A single turn carries every row of the set below to another of its rows. Some are shown first; where does it send the rows asked next?
k972: [ 16  -6  27 -25   0  16  24 -14 -17 -17  -3   0 -15]
k209: [  6 -11   8 -57 -26  21 -23  -6 -10 -22   2  -1  -6]
k275: [ 23 -12  -3 -36 -19  -7  10  -7 -16 -18  10  20 -10]
k24: [  0  -6 -14  -1  -7  47 -18  -1   6  -2   2 -11  10]
k503: [ 34 -11  22 -22 -23  12  -7 -37   3  -9   5 -16   3]
k262: [-13  -6   5 -33 -42   7  -3  11 -28 -12 -15  12  -2]
k197: [ 12  13   6   4  -3  -3   3   1   7 -35   1  27   3]
k230: [ 17 -10  12 -49 -45  14 -17  -6  -9 -18   6   3   4]
k570: [ -9 -20 -19   1   5  27 -24 -11   4  -4  -7 -12   1]
k351: [-7 13 20  7 -9 25 -5 23  8 10 -3 22 12]
k332: [ -8   1 -17  -4   4  38  -7  -8  -2 -12 -16  -9   2]
k322: [  4 -36  33 -29  -7   5 -19 -19  -3  -7   2 -19 -13]
k656: [  9  10  33  10 -11  23  -9  -7  11   2  23  -3  25]
k476: [-22 -11  11   0  -3   6 -17  22 -23  -4 -16  19  -9]
k135: [ 15 -11  21  -6 -58  14  -7 -14  -8   6  -3 -11  15]
k92: [ 26 -19  -3 -29  -1   0   5  -6 -13 -13  21  15 -12]
k108: [ 12 -27   1   4 -24 -15   6  -3 -19   7   8  14  -2]
k415: [ -9  10  33   0 -33  35 -19   4 -11   0 -26  -4   7]
k489: [  6  -3  23   3 -19  -6 -33 -19  23 -30  -5  -3  13]
k864: [-24  21  31 -27 -10  18 -13  -6 -11 -23 -16   0  10]
k409: [-23  -9  22   2 -11   9 -34  14  14  11  -9  11   9]
k423: [ 31 -21  15 -21 -33  -7  -8 -30   2 -11   7  -3   3]
k105: [ 11 -15  24  31 -12  13 -12   3  -4  16   6   7   4]
k952: [ 12 -20  27 -39 -19  33  -5  13  -9  -5  27  -2  -4]
k220: [-17   9  26  10  -3   7  -9  -2   8   3 -30  11   5]
k641: [ -2   4  11 -20 -28  17 -33  20  10 -33  13  16  13]
k38: [-18 -17  13  -5  15 -12 -21   6  -4  -8  18  17   4]

k415 turns into k105
k24 turns into k570
Now these:
k972 turns into k952
k209 turns into k503
k220 turns into k351
k489 turns into k197
k135 turns into k108
k656 turns into k38
k423 turns into k275

A single turn carries every row of the set below to another of its rows. Some are shown first; where does it send the rows asked next?
k195: [ -2  25  -1  12  23   7  -1   2 -18 -48   1  -8  11 -12 -13 -11  10   6
 -12  -6]
k531: [ -4  -4   8 -18  32   8  -9   1  -6   4 -12  10  16 -10   6  29  -2  16
  17 -10]
k831: [-14  -6 -23  10 -12   6  14   0  -6  14  27  -2   7   3   9  26 -27  -1
 -18   1]
k299: [ 14 -32  -9   6 -16   3  -8  -3  19  -2  30   4  -2  -6  -5  20 -22   2
   1   8]
k452: [ 19  14  -1  11  19   9  -6  -3   3 -50  15   0   6  -8 -25  -9  22   1
   2   0]
k175: [  7  30 -11  13  -4  -2   3  -4  -6 -38  19  -3  -2  -4 -20 -18  35   0
   7   5]
k18: [-17 -25   2   6 -15  -5  -8   3  -8  -9   4  -7   3 -22  11   6 -35  15
 -12   3]
k794: [  1  -7 -27   1 -26 -12  25 -12 -14 -10   3  12 -16  25  -2  -5  26  -5
 -10  22]
k538: [ -2  13 -13 -16  -1  -3   3  -7  -2  24  11  12   1   4   1  23  29   7
  35   3]
k619: [ 23  21  21  -8   0   5  13 -14  -2  22  36  25  -2  16  -8 -17  -4  -3
  -5   8]
k20: [-26  16  -6  -8   8  -3   6   8 -34  18  -8  13   8  -5  15  16  11  14
  19  -4]
k211: [ 22 -28  -8 -12 -11  -9   4 -22  16 -28  -6   5 -14  12 -13  -1  17   3
  -7  20]
k872: [ -4  29  31 -11  -5  -5  10 -11 -21  16  16  12  -1   1   3 -32 -12  11
 -16   4]
k282: [  6 -33   1  -3  14  -1   6  -5 -13 -36 -24  11  -1   7  -1   3  -9   5
 -27   9]
k403: [  4 -11   9 -12   3  -6 -19   3  -4   2  -5  22   1 -14   0   9  19  17
  41   6]
k88: [-15 -11 -17   6 -46 -14   1  -3  -2   7  26  -3 -11 -10   7  -3  -9   9
   4  15]
k889: [ 19  12  33  -9  20  13   7 -10  -7  12  20  21   8   7  -6 -14 -24   2
 -19   0]
k274: [ 15  12  40 -15  -6  -6  -5 -13  -2   5  16  17  -5  -6  -5 -35 -11  12
  -3   9]
k94: [-15  -1 -21  -9   4  -2  28 -15 -22 -12 -15  -7  -1  18   6   9   1   1
 -38   5]
k210: [ -2  38 -18  14  15   8  14  -2 -19 -33  17  -6   7   3 -14  -5  24  -4
  -9  -3]

k20 turns into k531
k282 turns into k211
Now these:
k195 turns into k452
k831 turns into k18
k889 turns into k274

A single turn carries every row of the set below to another of its rows. Some are shown first; where does it send the rows asked next?
k730: [  7  -6  28   5 -35 -28  24  38  12  16   1   4 -14  22  23  41 -15  40
  -8   9   0   2 -27  36  22  17  10   5 -33 -28   1   6   0  25   4  17
   0 -13 -12 -10  40  10  33 -15   9]
k228: [ 21 -24  -8   5  -9   4  -6  15 -35 -12 -19  13   0  -4  39   7 -11  19
 -11  23 -11  11  19  44   3  20   2   5  -1 -26  15   7 -11  49   4  14
  24 -26   3 -21  11   7  29 -33 -27]
k798: [ 15  -9  19  -7 -34 -29  21  24   5  23  -1   4 -15  14  27  31  11  32
  -8   3  -3   2 -25  32  18   2  16   4 -33 -26  -2  12  -9  27  -9  17
   1 -18  -6  -4  32  10  34 -14   6]
k301: [  6 -22 -14   0  13   8  12   7  -5   1  -3   7 -15  23  41  31  21  19
 -11  -6   3   2  -9  29  24  43   1   4 -21 -61  -4  35   3  26  -2  30
   2   4 -31   6  22  -1   5 -47   8]
k609: [ 18  22 -34   6  14  -2  16  26  10 -26  15   5  -2 -12 -27  34 -44  22
  -4 -30 -13 -23   0  48  26  -5   4 -13   8 -25  16   5 -21  45  -5 -24
  25  -5   1 -11  -9 -13  -9 -16  -4]
k236: [ 15 -28  -3  12   1   7   1  44 -30 -10 -20  19   1   8  36  28 -46  39
  -7  15  -2  15  15  49   6  31  -6   7  -6 -22  -1   9  -7  41  28  13
  23 -23  -6 -23  23  15  21 -32 -24]
k430: [ 28  19 -23  14  14   7  14  28   2 -11  12  14   3 -14 -22  28 -33  21
   0 -36 -11 -34   6  37  29 -11  -6  -6   5 -17  -4  14 -40  32  -1 -26
  38   7   8 -12   9   5 -13 -26   0]
k327: [  8  29 -27  14   3   7   7  29  10 -24  11   2  15 -10 -20  37 -46  28
   8 -38 -18 -31  -2  43  11  -7  -6 -12   8 -16  13  -6 -37  44 -10  -9
  37   5   6 -20  16  -8   0 -30   9]
k880: [-10 -13 -15   2  10   6   9  11   5 -11  -4   0  -6  26  42  38   2  30
 -11  -1   3   4 -12  35  19  50  -2   0 -18 -62   5  22   6  32  -2  37
  -2   9 -35   8  31 -12  11 -45  14]
k748: [ 15  24 -30  12  16   9  28  24  11 -27  12  -3 -12   6 -28  30 -47  25
  -4 -26 -14 -19  -4  33  34  -4   0   1   4 -26  24  31 -25  44  -6 -18
  26 -14  -8  -2 -10 -20 -20 -24  13]
k411: [ 19  23 -21  16  13  18  26  23   3  -9   7   6  -3   1 -19  21 -34  25
   4 -35 -16 -29   1  22  30 -14  -9   6   3 -17   6  35 -50  34  -7 -15
  41   0   1   0   8  -1 -19 -35  19]
k107: [ -3 -16  -2  10   6  17   5  17   0  -2  -5   8  -6  30  40  37   9  28
  -2  -7   1  -3 -12  28  14  50  -8   5 -23 -55  -7  27  -1  24  -1  37
   8  10 -30  -5  39   2  12 -56  16]
k304: [  4  34 -26  14   2  18  18  25  10 -27   7  -5   4   9 -22  31 -45  33
  13 -37 -23 -23  -8  30   8  -7  -5   1   3 -18  22  16 -40  48 -16   0
  38 -10  -2 -13   7 -16  -3 -37  26]
k657: [  7 -21 -18  -2   3  -6  -9  26 -21 -12 -35  -1  11 -12  49  19 -35  36
 -25  21   4  13  22  40   1  17   0   3  -3 -21  -1   8 -21  49   8   8
  12 -15  -4   1  36  -2  13 -29 -25]
k812: [  3  -8  14  -6 -29 -39  27  28  12  19  -4  -1  -9  10  35  37 -12  39
 -18  10   3   4 -24  37  29   5  14   1 -28 -30   3   9  -9  30   0  17
  -6  -8 -14  12  38   5  26  -6   7]

k730 turns into k798
k430 turns into k609
k236 turns into k228
Now these:
k880 turns into k107
k411 turns into k748

A single turn carries every row of the set below to another of its rows. Some are shown first; where does it send the rows asked next?
k93: [-16 -17  -7 -18   6   1  11  24  -2 -16   6 -22]
k263: [  7  16  23   7 -35  13 -25  14  15  -6  -7   3]
k267: [ 22   4  -2   1  -2  -3   4 -11 -29 -21  -4   6]
k353: [ -6 -11  23   2  13   1 -35  20  12  -9  -7 -28]
k676: [-28  -9   0 -13   3   2  10  16  -9  -5  19 -19]
k686: [ 25  -7 -15  -9  -8 -18 -17   1 -11 -31  -7  -2]
k133: [ -3  12   5 -27   6 -14  12   3 -30  16  -9   0]
k100: [-23 -13  -3 -12  10   2  15  19  -5 -12   9 -20]
k206: [-30  16  29  -3 -17  10  -7  11   9   7  16  -8]
k361: [ 20   1  -6  -2  13 -12   8 -13 -25 -11  -7   2]
k256: [-17  17  33  -4 -27  16 -14  15  12   7  10  -5]
k590: [ 16  16  23  30   7 -17 -11   9  -1 -10 -10 -10]
k37: [-10   0 -13 -37 -30  -3  -3  12  17  -6  -4   6]
k900: [ 23  11   1  -3  21 -18   6  -7 -23  -2  -8   5]
k200: [ -1  13   5 -25  -1 -23   9  -2 -25  21 -10  -1]
k622: [ 24  13  15   5   1  12  -9  15  26 -17  12  19]
k833: [ 28  11   9   3 -12  12 -12   9  22 -18   4  20]
k203: [ -9  10  33 -36   3   9 -22   7  19  18  -9   1]
k470: [-14   9  20 -33  -5  10 -23   9  29  15  -9  -1]
k542: [-12  -1  26 -12 -13 -15 -19   3  13  25  -7 -29]
k46: [ -8   3  17 -22 -19 -20  -9  -2  -7  30 -12 -20]
k187: [-13   4  26  -8 -12  -6 -20   5  10  28 -11 -29]
k672: [ 24 -12  -7 -15  17   3  -3   2 -14 -28   8   3]
k196: [ 37   8  12  -8  13 -19 -27  11  22  -6 -13   3]
k679: [ 13  14  36 -19  16  13 -22   2  -2  18  -8   7]
k979: [-15  -3   5 -44 -19   7 -12  12  26   1  -3   1]
k153: [ 17 -14 -15  -4  11  -2   1   6  -7 -32  14  -5]
k428: [ 31  10 -15  -7 -19 -14  -6   6   6 -21  -4  14]
k585: [ 22  12  19   8  14  16  -5  17  20 -20   7  14]
k861: [  7   5 -12 -29 -40 -10   1  18   2  -6  -3   3]
k414: [ 11   6  19  33  11  -8  -7   9   5 -12  -5 -15]
k429: [  3   2 -15 -31 -36  -8   1  18  15  -7   0   3]
k387: [-27  16  28  -5 -13  16 -14  15  10  11  16 -10]
k561: [-15   6  23 -38  -3   8 -16   6  31  13  -6   2]
k494: [  6  -3  13  30  15  -6 -13   9   6 -22  -2 -16]
k432: [ 30  10  17  -7  24 -19 -25  -5   1   5 -11   8]
k907: [ -2   4   4 -27  -8 -19   6  -6 -19  26 -12 -10]
k261: [-35   1  19  -9  -5  10   5  14  -6   2  18 -15]
k397: [ 11 -12 -12   6  17  -4   2  16   2 -32   8 -10]
k497: [ 25   4 -18 -12 -12 -18  -8  -2  -5 -25  -5  12]
k793: [ 29  12  16  -6  20 -24 -25   4  16   0 -18   6]
k193: [-15  -5  31  -7  -8  -7 -24  12  14  14 -10 -34]

k387 turns into k470
k861 turns into k133
Now these:
k353 turns into k263
k261 turns into k979
k833 turns into k432
k37 turns into k907
k153 turns into k497
k672 turns into k686
k100 turns into k429
k196 turns into k590
k414 turns into k622
k397 turns into k428
k542 turns into k206
k193 turns into k256

